128 stands for zero in the data rows.
Each pair is two rows. How far apart are they, by a hidden measure? 0 means very close, and 20 very far. Two or three weighted sums of its numbers give each row a place; it is the straight-line distance between the places.
[ 63  98 162 137 131 186 145 118 128 140]
[ 74 148 162 146  90 220 152  44 202 202] >> 10
[136 138  94 128  84 159  93 113 180 166]
[ 80 120 196 193  37  83 170  61 148  68] >> 11
[115 129 117 144 131 102 154 163  81  94]
[ 93 132  93 158 117 117 129 167  96  76] >> 2
[ 56 143 189 152 128 229 143  59 185 192]
[132 158 149 107 158  87 155 173  93  84] >> 15
[158 102  97 114 191 142 129 124  99 133]
[176 110  79  82 187 150  99 138 118 142] >> 3
[ 91 133 139 162  87 172 177  45 197 165]
[177 115  97 119 201 156 136 111 106 142] >> 7
[129 123 139 129 128 105 152 158  98 106]
[100 140 109 148  78 176 183  44 194 173] >> 5
[ 91 107  97 146 133 101 122 142  79  85]
[122 113 125 135 128 122  76 162 118  98] >> 6
[ 94 115 139 134 109 187 178  82 164 150]
[142 131 188 145 125  66 130 160 115  91] >> 13
[102 119 106 147 113 104 153 166  94  67]
[147 130 158 122 133  80 143 164  92  80] >> 11
[166 119 107 106 184 134 135 122 104 127]
[116 120  71 158 109 113 124 157  81  64] >> 6
[126 133 110 128 105 183 159  94 161 166]
[150 159 151  84 176  87 146 168 103  79] >> 16
[118  92 127 141 105 128 159 119 117 134]
[159 125 118 115 187 144 119 121  98 126] >> 13
[160 131 118 101 175 165  69 141 104 134]
[ 69 160 122 166  74 162 192  28 233 203] >> 14
[217 100  75 105 197 135 154 113 126 147]
[107 122  99 145 135 104  94 152  97  81] >> 1
[169 107 101 128 191 146 126 126  98 132]
[ 88 101  92 165 140 100 137 146  90  81] >> 11
[168 126 104 108 187 146 102 121  98 149]
[154 136 100  94 137 135  55 176 152 137] >> 7
[106 165 114 140  82 198 164  58 211 191]
[174 106  93  68 195 150  88 136 121 161] >> 2
[115 122 128 129 108 180 176  73 157 163]
[153 146 157 112 139  88 138 167  89  82] >> 12
[123 129 223 182  86  57 120 153 120 100]
[111 108 114 129 154 102 141 134  91 124] >> 12
[138 159 127  97 157  96 148 145  82  87]
[139 117 116 118 133 122  89 156 118 101] >> 7
[150 148  83 116  96 146  92 134 170 164]
[162 126 111 112 173 124 138 124  94 126] >> 2
[170 136 105  70 157 136  71 175 145 148]
[ 94 151  98 130  58 168 112  73 229 212] >> 8
[145 135  98 119  85 168 117 124 157 143]
[173 112 112  38 161 106  87 170 139 159] >> 9
[150 137 193 141 125  65 145 167 101 100]
[137 109 192 156 100  74 153 140 120 105] >> 5
[ 86 119 108 169 100 149 129 150  93  86]
[ 98 135 122 127 153  96 128 145  92  95] >> 8
[112 153 107 152  62 183 164  39 223 202]
[ 70 160 170 157 110 200 170  41 206 208] >> 2
[187 119 100  70 187 144  85 144 121 153]
[142 124 173 133 119  74 146 170 108  97] >> 8
[142 139 204 150 118  63 133 165 111  92]
[153 130 189 144 115  66 137 161 113 108] >> 2
[154 153  90 105  88 171  72 119 169 164]
[176  93 109  33 166 107 109 167 136 157] >> 19
[ 67 164 177 162 103 192 164  24 219 213]
[180 127 111  83 191 169  93 137 111 138] >> 5
[ 84 118  96 179 123 128 126 168  98  79]
[127 138 151 128 125  87 155 159  96 103] >> 12
[131 229  84  45 112  94  56 116 242 255]
[129 141 139 137 129 101 157 170  97 109] >> 16
[136 130 167 125 127  77 139 158  99 105]
[ 66 111 164 140 127 191 174  76 151 164] >> 11
[107 160 100 124  54 169 116  65 227 202]
[110 122 119 113 149  93 136 137  91 112] >> 7
[149 103 104 118 182 135 123 128  86 120]
[138 118 228 191  81  40 116 147 120 114] >> 9
[ 57 117 225 155 132 200 134  71 148 165]
[123 140 144 116 132 100 159 167  88 100] >> 11
[198  97  81  59 191 137  97 146 114 155]
[183 113  96  94 188 177  90 129 107 136] >> 7
[104 108 127 123 114 167 162 108 130 130]
[ 89 134 147 157  53 133 171  41 167 120] >> 7
[100 121  93 149 119 111 133 158  90  68]
[ 96  94 255 210  60  33 113 130 118 127] >> 13
[141 122 163 149 114  78 150 157 108 120]
[ 85 122 231 198  60  99 142  85 140 105] >> 5
[103 104 126 151 158 118 124 140  96 111]
[140 143 154 121 125  86 148 166  96 106] >> 10
[129 102 125 137 114 147 150 115 114 132]
[217 104  56 109 194 133 135 120 115 147] >> 5
[164 155 133  74 162 102 149 144  89 100]
[173  96 108  22 163  93 111 181 136 161] >> 12
[ 89 110 102 168 109 145 138 153  92  77]
[167 137 103 100 157 147  58 151 118 119] >> 17
[128 125 114 115 141 118  96 144  97 109]
[100 113  82 171 112 108 134 166  93  65] >> 11
[141 146 183 128 146  74 140 171 102  79]
[169 133 104  89 185 163  66 129 112 150] >> 15
[109 107 113 133 117 162 139 133 114 110]
[ 70 127 154 148 110 211 161  52 176 176] >> 5
[123 114 121 149 112 133 159 125 104 127]
[122  98 116 127 108 156 150 122 121 142] >> 3
[ 96 129 132 119  95 196 149  86 178 183]
[134 152  96 132  85 201 146  72 197 184] >> 6
[147 140 168 124 136  80 147 169  98  84]
[133 141 154 126 136  87 157 165  94 109] >> 4
[142 149  81 116  94 155  94 123 173 149]
[136 131  96 112  86 153 106 105 185 164] >> 3
[152 141 167 120 133  85 160 165  96 101]
[147 165  98  81 122 130  63 171 168 150] >> 5
[111 151 105 137  75 192 166  65 201 201]
[ 97 110  91 173 101 139 134 166  95  77] >> 6
[145 122 210 163 115  62 142 156 110  92]
[140 121 138 125 133  92 155 156  99 110] >> 7
[145 131 111 118 174 149  83 139 105 120]
[ 94 151 108 152  72 164 188  42 197 172] >> 11
[ 49 129 212 153 143 246 149  63 165 201]
[ 83 160 119 162  71 159 192  35 208 188] >> 7
[130 126 221 172  99  42 115 152 116  96]
[102 106 246 210  52  33 118 135 120 124] >> 6
[103 102 137 163  79 152 168  67 164 143]
[159 108 109  82 168 154  72 166 135 137] >> 7
[101 100 107 141 110 145 148 127 113 123]
[110 127 120 139 132  98 149 159  81  87] >> 6
[103 121  97 160 115 124 117 163  94  74]
[146 126 114 124 115 145 128 138 118 126] >> 5
[142  94 178 142 100  96 142 126 120 130]
[161 152 145  97 161  90 158 160  85  84] >> 9
[ 47 150 220 156 143 240 144  56 192 211]
[137 131 113 125 143 121  85 147  99 118] >> 4
